In the data rows, zero lies at 7.5, halfway between 7 and 8.
Some points, one per row:
< 7  4 11 10 10  6  6  8>
< 9  8  9 11  7  7  8  6>
<10  8  3  0  9 12 10 11>
<6 8 4 7 8 7 8 8>
< 9  3  8  5 11  8  7  9>
<6 5 8 7 6 7 6 8>
<6 5 8 8 4 7 5 8>
< 7  8 10  8  5  7  6  6>
<6 6 6 6 5 7 5 6>
< 8 12  8 11  4  7  6  8>
< 9  9 11  9  5  8  7  9>
< 8  8  4  3 10  9 11  8>
< 7  6  4  5  8  7 10  8>
< 7 10  7  9  8  8  9  9>
<6 8 4 6 8 7 8 7>
< 8  9  3  3 10  9 12  8>
<11  8  7  7  7 10  8 10>
<5 6 7 7 6 6 6 4>
< 7  2 11  8 11  7  5  6>
< 8 11  4  4 10 11 10 10>
< 6  8  4  8 10  9 11  7>
Then 21 other points, each followed by its number:
< 9 13  6  8  7  8  9  7> 0
<10  8 12 11  6  8  7  7> 1
< 7  9  4 10  6  9  7  9> 2
< 8  9 10  9  5  7  5  8> 3
<5 8 6 7 7 6 8 6> 4
< 9 11 12  9  3  8  6  9> 5
<8 7 9 7 9 8 7 7> 6
<7 7 6 9 7 8 7 8> 7
<4 4 7 7 8 7 5 6> 8
<5 7 6 2 6 8 7 8> 9
<7 9 6 7 4 8 5 9> 10
< 9  5  6  6  7  6  9 10> 11
< 8  7 10 10  5  7  9  8> 12
< 8 10  4  4 10  9 12  6> 13
< 9 12  8  7  5  7  7  8> 14
<7 7 6 7 9 8 9 7> 15
<11 10 12 12  7  8  6  9> 16
<8 7 8 8 8 8 8 9> 17
<9 7 8 6 6 8 7 7> 18
< 4  4  9 11 10  4  7  7> 19
< 8  5  7  6 10  8  8  9> 20
Which three of these numbered points are nearest to each point below, ignoring the direction in which the first points spread most? Their numbers follow each, nearest first.
<4 8 5 6 8 5 9 5> > 4 13 15
< 4  4  7  7 10  8  7  7> > 8 19 20
< 7  3 10 10 10  6  6  8> > 20 19 15
< 7 10 11  9  6  6  5  5> > 3 14 0
< 7  3 11  8  9  7  5  7> > 20 6 15
< 5  5  7  5 10  5  8  2> > 8 4 13
< 8  6 11  9  9  7  5  7> > 6 20 17
<3 7 6 3 8 6 8 7> > 9 4 8
< 7  8  6  6 10  9 10  7> > 15 6 13
< 8  8 10  7  5  8  5  7> > 18 3 6
<7 4 3 2 5 4 9 9> > 11 9 4
